Turns, then the turns between two rows, first turn first; the first pair answered:
logi (before -> after):
[-0.11 -2.06 -1.54 -5.31 -0.98 -0.84  1.32  0.59  2.39 -0.25 -1.83] -> [-1.03  0.23 -2.50 -3.99  1.28 -0.76  2.12  1.32  3.72  1.46 -0.70]
[ 3.16 -1.52  3.23  0.82  0.09 -0.39  1.33 -1.03  1.53 -3.64  0.71] -> [ 2.53  0.03  2.67  1.90  1.93 -0.51  2.16  0.21  3.01 -2.53  1.67]
[-1.06  0.35  2.21  0.81 -1.55 -1.03 -2.54  2.21 -2.55 -0.92 -1.26] -> [-0.48 -0.64  2.25  0.13 -1.04 -1.38 -2.23  3.29 -1.13 -1.54 -1.37]
vod (before -> after):
[-0.01  0.71 -1.46  0.97  0.27  0.64 -0.09 -1.36 -1.37 -1.75  0.54] -> [-0.42  1.22 -1.18 -0.40 -0.35  0.21  0.48 -1.39 -1.84 -1.22  0.13]
[ 2.17 -4.03  0.68 -0.30 -1.43  0.94 -1.18 -0.96 -0.14 -3.66 -0.52] -> [ 1.37 -1.82  2.66 -2.04 -2.83 -0.90 -0.14  0.64 -2.97 -2.36 -0.83]
[ 0.28 -0.66  2.12 -1.76 -3.13 -1.06  1.86  0.15 -1.21 -1.73  0.35] -> [ 1.65 -1.44  2.21  2.45 -0.25  0.32 -0.15  0.63 -0.27 -3.00  1.75]
[ 0.32 -1.09  0.38 -2.00 -0.43 -1.33  0.82  1.98 -0.53  0.52 -1.64] -> [ 1.35 -2.05  0.38  1.12  1.70 -0.32 -0.75  2.29  0.34 -0.20 -0.69]
sor (before -> after):
[ 2.08 -0.63  0.54  3.08  1.23  1.42 -0.12 -0.24 -1.07 -0.65  0.11] -> [ 2.33 -1.10  0.49  2.82  0.99  1.65 -0.24 -0.63 -0.99 -0.89  0.13]
[ 0.82  1.11 -1.72  0.56 -1.86  2.19  1.25 -2.58  1.93  0.51  0.07] -> [1.27 2.95 1.01 1.66 0.09 0.15 1.34 2.52 0.68 1.31 0.70]
[ 0.89 -3.11 -1.94  0.74  1.30  0.05  0.46 -0.81  4.29 -0.32 -0.49] -> [ 0.70 -1.08 -1.05  1.68  3.09 -0.93  0.35  1.72  3.73  0.88  0.41]
[-0.25  2.34  0.91 -0.37 -1.01  1.39  1.68 -1.40 -0.04 -0.42  1.68] -> [ 0.08  2.31  2.09 -0.38 -0.95  0.67  1.64 -0.03 -0.58 -0.59  1.94]

Between the rows of a pair lie 2 to 4 turns.
[ 0.89 -2.37 -1.53  1.47 -0.02  0.90 -2.39 -2.44 -0.31 -0.22  0.43] -> [ 0.33 -2.72 -1.34 -1.21 -1.62 -0.13 -1.98 -2.35 -1.19  0.13 -0.82]	sor logi sor vod
[-0.68 -2.00 -3.50 -1.60  2.30  0.05  1.00  0.87  5.49  0.49 -1.22] -> [ 1.10 -4.94 -1.96 -1.85 -0.55  0.67 -0.04 -1.20  3.66 -2.42 -1.85]	vod sor vod vod
[-0.94  1.43  1.81 -6.10 -2.40 -1.47  3.91  1.23  2.28 -1.94 -0.63] -> [-2.83  3.31 -0.89 -4.47 -3.16  0.69  3.52 -3.85  1.08  0.24 -0.52]	sor logi logi
[ 1.60 -2.48 -0.27  1.36  1.81  0.94 -2.42  2.02  2.03 -0.21 -0.46] -> [ 0.72 -1.24 -1.69  2.08  2.36  1.55 -2.13  0.77  2.46  0.97  0.09]	sor logi
[-1.64  0.19 -4.22 -1.58  2.08  0.46  0.64 -2.51  0.95  2.59 -0.74] -> [-0.78  0.78 -2.22 -1.75  3.65 -1.33  2.00  1.35  2.52  2.05 -0.02]	sor sor logi logi
[-0.46  1.24  3.03 -1.11 -1.07  0.33 -0.07 -1.52 -4.19  0.96  2.70] -> [ 1.80 -3.65  1.81 -0.30  1.30  1.48 -1.05 -1.12  0.97 -2.52  2.47]	sor vod logi logi
[-0.18 -1.07 -0.17  2.48  0.58  0.84 -1.89 -0.86 -0.57 -0.84  0.39] -> [-0.30 -1.96 -1.11  0.80  0.07  0.92 -1.31 -1.65  0.76 -1.11 -0.33]	sor vod vod vod
[ 1.89 -0.60  2.54 -3.75 -1.44 -2.23  1.74  2.11  0.33 -2.44 -0.63] -> [ 2.14 -2.13  0.90 -3.67 -1.16 -1.23  1.56  0.43  2.13 -3.10 -0.94]	vod vod
[ 1.51 -0.38  1.09 -0.23  0.30  0.27 -2.20  2.27 -0.82 -0.11  0.40] -> [-0.68  0.79 -2.23 -1.72 -0.24  1.10 -0.88 -0.88  0.63  1.96  0.15]	sor sor vod
[ 0.11  0.71  2.48  1.38  0.47 -2.49  0.04  2.55  0.65 -3.87 -1.16] -> [-0.81  2.24  1.92  0.05  0.55 -3.16  1.58  2.71  1.06 -2.56 -1.26]	vod vod logi
[ 1.12 -0.76  1.55 -2.02 -0.18 -2.05  0.06  4.12  0.14  0.84  0.65] -> [ 0.05  0.19  0.92 -3.53 -2.92 -1.58  0.64  0.78 -1.75  1.62 -0.10]	sor vod vod vod
[-1.61  3.36  0.76 -0.80 -1.61 -1.01  1.44 -2.00 -1.63  1.00  0.74] -> [ 0.26 -0.71  1.62 -3.23 -2.72 -1.77  1.34 -0.82 -0.22 -1.87 -0.56]	logi logi
[-0.31  2.72 -2.43  0.54  2.62  0.50  1.90  1.74 -0.09  1.68  1.07] -> [-0.19  0.47 -2.98 -0.67 -1.42  1.83  0.60 -2.62 -3.09  0.25 -0.65]	vod logi logi
[-0.59  0.35  0.80 -4.18 -0.83 -1.88  3.29  1.70  1.97 -0.31 -0.09] -> [ 0.17  1.53  3.02  1.66 -1.79 -0.25 -0.55 -0.30 -4.37 -0.50  1.20]	sor vod logi logi
[ 2.11 -3.51  2.32 -3.89  0.20  0.44  1.14 -0.40  0.88 -1.52 -0.60] -> [-0.87  0.74 -0.02 -3.26 -0.69  1.58  2.11 -4.52 -0.90  1.87  0.12]	sor vod sor sor
[ 0.22  1.39  1.76  0.70  0.26  0.17  0.55 -0.23 -0.35 -0.17  1.53] -> [-0.28  0.77  0.72 -1.45 -0.84  0.32  1.48 -1.62  0.54 -0.21  0.78]	vod vod vod vod
[-0.73  0.77  0.89  3.32  0.54  0.09  0.93 -2.07 -0.98 -0.83  3.08] -> [ 0.25 -0.67  2.25  2.77 -0.36 -0.57  0.32 -1.09 -2.39 -1.59  2.42]	logi sor sor
[-1.30  4.03 -1.76 -1.59 -3.25  1.36  0.92 -2.29  0.74 -0.93  1.58] -> [ 0.59  3.98  1.68  2.43 -1.70  1.16 -1.46  0.92 -1.48 -1.92  2.75]	logi vod
[ 0.68 -1.30  0.71  2.68  0.29  0.79 -1.91 -0.56 -0.92 -1.22 -0.20] -> [-1.18 -0.57 -0.58 -1.41 -2.14 -0.01  0.00 -2.18 -1.14  0.31 -1.61]	sor vod
[ 2.00 -2.03 -2.67 -1.48 -1.51  0.43 -2.10 -2.33  1.07 -1.26  0.74] -> [ 3.42 -1.98 -0.47  0.60  0.35 -0.16 -3.01  1.10  0.72 -2.08  1.69]	vod logi vod
[ 0.91  0.58  2.27  1.66  0.25  0.54 -0.19 -2.82 -1.53 -1.09  0.76] -> [ 1.35 -1.13  2.31 -1.59 -0.77 -0.61  0.86 -1.65 -0.40 -2.14 -0.63]	sor logi logi vod
[-2.28 -1.84 -4.05 -1.59 -1.17  0.01 -1.63  0.01 -0.37  2.92 -2.82] -> [-1.95 -1.15 -3.77  1.15 -1.11  1.11 -2.92 -1.49 -1.90  2.79 -2.06]	vod sor sor
